One vector is turned by the same rotation once a tick. Each row is the vector after some number of ticks, and that number follows the row.
The counts run from 0 to 126.
[ 77 116 120 121 122  91  97 139  88 104  82 162 112 152 151 152 130 135
 125 116 101 131 117 162 160 142 159 134 113 119 117  65 170 168 133 134
 105 139 173 105 126 102 110 159  92 190 105 124 112 101 112]	96
[ 84 101  89  98 112 101 100 133 108 128  87 178 121 128 139 128 154 127
 125 127 112 100 131 150 132 173 154 121  87 130 144  59 180 157 143 143
 115 135 140 139 126 103 110 158  90 164 112 123 128  97 130]	12
[151 135 148 124  92 138 111 162 140 131  99 190 124 143 166 146 105 146
 127 125 127 132 139 163 162 164 141 101 106 105 127 105 178 186 107 115
  86 137 139  96 102 110  84 136 114 152 120 103 105  79 110]	55
[137 162 126 118 107 123 114 160 130 145  91 191 148 136 136 127 125 143
 161 158 140 159 139 164 147 169 146 101 114 112 112 114 209 177 121 144
 111 134 132  98  98 110  92 130  79 156 120 124 128  97 121]	38
[134 105 121 113 123  95  97 138 120 153 123 201 133 108 127 139 126 145
 164 148 133 143 176 153 137 175 151 129 101  85 119  98 185 151 132 136
 104 143 155 128 132 129  90 124  63 158  94 116 111  94 141]	51
[ 97 103 128  93  99 120 107 134 136 141  93 182 102 117 142 150 122 140
 124 137 143  87 150 161 144 199 146 129  74 106 133  94 178 144 141 132
  78 153 128 132 114 112 104 154 111 144 125 107 133  71 129]	43
[108 140 128 129 120 102 115 149 153 109  76 191 122 121 114 165 127 126
 154 116 137 135 108 166 145 173 152 144  86 106 121  80 173 168 134 153
 126 133 115 129  94  99  93 162 125 162 127 137  94  94 149]	31
[135 153 126 108 114 130 110 160 140 144  84 193 144 152 143 134 128 139
 143 141 136 149 126 175 174 181 149 111 104 123 109 114 202 179 121 131
 103 129 139  93  94 103 100 130 101 160 125 123 114 100 117]	39
[ 97 144 132 154 132 133  93 159 120  83 130 153 121 144 158 155 108 157
 110 101 131 136 135 171 137 165 127 146  99  93 117  64 194 157 104 120
 107 141 155 114 106  82  94 114 100 163 128 123 112 102 105]	88
[ 82 125 116 136 135 129  91 145 112 112 133 152 105 121 158 136 141 162
 118 133 122 115 165 161 112 185 136 153  93  99 119  82 210 153 107 130
 117 151 135 138 107  97 100 106  82 156 128 115 149  95 124]	90
[ 98 132 139 142 125 103 113 151 105 105  78 172 111 147 153 135 142 146
 123 126  79 138 125 158 145 149 173 122 119 136 116  97 188 195 112 147
 123 127 136 114 105 111 105 163 101 180 120 140 131  96 121]	94
[138 119 105 146  89  91 103 147 126 111 104 183 127 127 131 139 123 136
 128 134  96 116 128 138  98 142 152 103 110  96 145  65 188 184 137 133
 113 130 130 117 139 104  82 136  72 164 117 107 112  92 119]	84
[128 155 142 161 121  98 112 142 151  92 117 179 130 129 149 161 117 131
 122  99 137 134 113 161 124 155 160 137  94  95 129  66 184 175 111 149
 125 136 122 124 111  81  91 133 101 163 138 147 107 101 116]	102
[134 156 123 162 103 113 110 166 133  88 111 165 137 129 148 158 110 143
 113 113 112 133 115 156 121 149 138 121 103  91 131  61 188 186 119 119
 114 136 139  97 107  74  77 129  95 165 132 113 100  96 106]	86
[ 82 116 123  93 109 116 109 128 106 124  76 178 120 143 161 136 113 130
 122 129 135 112 130 167 165 175 153 118  93 136 106  87 183 153 137 134
  76 143 160 115 118 107 118 153 102 166 123 114 130  89 111]	26
[103 111 125  82 109 129 101 140 134 144  95 184 105 140 156 143 124 139
 124 139 145  96 143 171 163 194 144 131  80 115 131  90 178 136 136 119
  79 148 142 127 113 115 110 141 109 156 127 112 120  80 121]	42
[ 89 129 117 141 135 130  96 150 116 101 135 155 110 131 159 148 119 156
 113 117 132 115 156 176 124 176 135 153  94  92 119  63 193 151 107 121
 111 145 145 129 109  90  99 107  89 152 123 119 132 100 110]	89
[ 94 130 127 140 128 110 109 157 112 119 108 159 104 130 153 124 154 154
 121 138  84 124 155 156 111 177 176 122  96 124 121  96 206 190 111 153
 132 134 111 135  98 102  99 141  87 159 134 133 148  96 125]	92
[ 97 151 129 147 133 100 116 137 119  86 106 185 137 119 148 163 103 113
 137  88 152 145 119 164 137 155 151 143  97  88 104  69 169 163 122 149
 111 133 159 126 117  85 102 145  98 165 127 124 107  93 127]	17
[103 102 130 130 145 108 100 156  93 118 104 172  99 143 143 154 133 150
 140 116  82 144 143 160 163 149 147 142 116 108 130  70 158 167 113 125
 117 134 166 118 108 117  91 151  90 187  96 128  98 107 144]	80
[ 97 131 141 149 129 102 115 156 114 119  89 162 108 142 149 130 160 149
 121 135  80 138 141 148 124 167 178 122 109 130 122 100 207 192 112 151
 129 132 123 128 105 101 102 151  96 164 126 134 139  98 124]	93
[ 91 143 100 123 132 104  96 145 106 131  97 156 130 128 141 123 144 143
 135 155 125 143 148 161 122 180 158 124  99 122 115 111 223 167 127 154
 121 132 130 122 110  93 117 118  72 158 130 126 154  99 106]	107
[110  97 145 127 136 108 106 143  95 125 107 183 104 121 152 164  98 145
 154 119 109 151 168 149 153 153 154 134 113  90 112  94 154 168 125 136
  99 138 178 120 126 137  89 143  88 181  91 109 111  86 141]	65
[ 89 143 107 122 135 105  95 136 105 116 115 160 130 123 151 135 129 143
 133 139 138 136 155 159 109 173 154 135 100 110 105 107 214 153 125 149
  98 140 141 123 120  95 112 108  66 158 119 128 165  91 109]	106
[111 159 144 158 132 105 107 137 136  89 120 182 119 126 164 154 103 137
 119  94 147 136 125 166 126 164 159 152  96 105 111  70 182 172 101 146
 107 142 142 120 110  83 101 130 100 164 132 151 120  90 106]	103
[105 123  87 125  98  75  98 141 127 111  95 177 137 120 117 146 149 121
 126 133 110 117 122 149 112 154 142 132  94  94 144  58 188 154 149 136
 119 141 128 124 130  85  95 132  80 169 113 115 104 109 131]	99
[137 148 117 124 107 107 106 139 128 145  94 195 153 123 135 135 124 136
 159 154 133 162 150 155 128 175 158 101 105 107 103 115 211 173 133 151
 108 137 131 106 112 112 100 118  65 147 120 124 130  96 122]	37
[ 86 116  83 118 112  83  93 130 104 112  90 165 126 131 127 143 140 123
 124 133 105 115 122 153 122 149 139 140  98 105 135  62 182 151 149 132
 103 136 153 121 138  97 104 139  77 170 108 115 111 107 117]	98
[ 98 157 127 146 135 122 114 161 123 116  93 165 123 128 162 131 130 144
 122 123 108 155 137 164 129 164 173 103 111 124 108 107 207 206 106 155
 135 122 137 118  97  86 112 142  90 161 136 129 148  93 120]	7
[115 151 129 103 105 117 111 156 133 141  67 182 132 141 147 134 124 139
 117 141 129 146 117 167 165 171 162 100  97 132 128 121 190 200 124 137
 103 124 138 105 104  98 111 156 108 164 133 126 141  92 106]	125
[ 95 112 129 122 118 132 105 167 135 133  97 155  97 109 122 156 136 161
 136 142 117 101 152 162 121 204 135 133  86  86 132 108 186 177 135 121
 116 144 107 134 102 108  90 138 107 142 129  96 133  82 147]	60
[ 99  89 117 127 133 101 104 141  94 115 110 179 100 136 152 141 138 141
 142 115  86 129 155 155 145 153 148 146 112 111 127  63 161 162 123 131
 111 142 162 126 128 120  88 145  79 177  93 119  99 102 133]	81
[108 146 147 137 134 101 118 135 143 113  94 196 124 122 136 166 117 121
 159  98 147 145 121 168 147 174 153 155  86 100 104  77 168 160 128 150
 111 144 135 137 100 104 103 155 117 167 124 137  95  90 146]	32
[104 135 155 137 131 113 125 148 125 114  75 178 116 109 113 174 113 141
 164 120 127 150 127 164 142 174 149 144  96  83 105 118 169 180 141 147
 112 137 135 115  91 107 101 166 126 161 116 108 106  81 149]	47
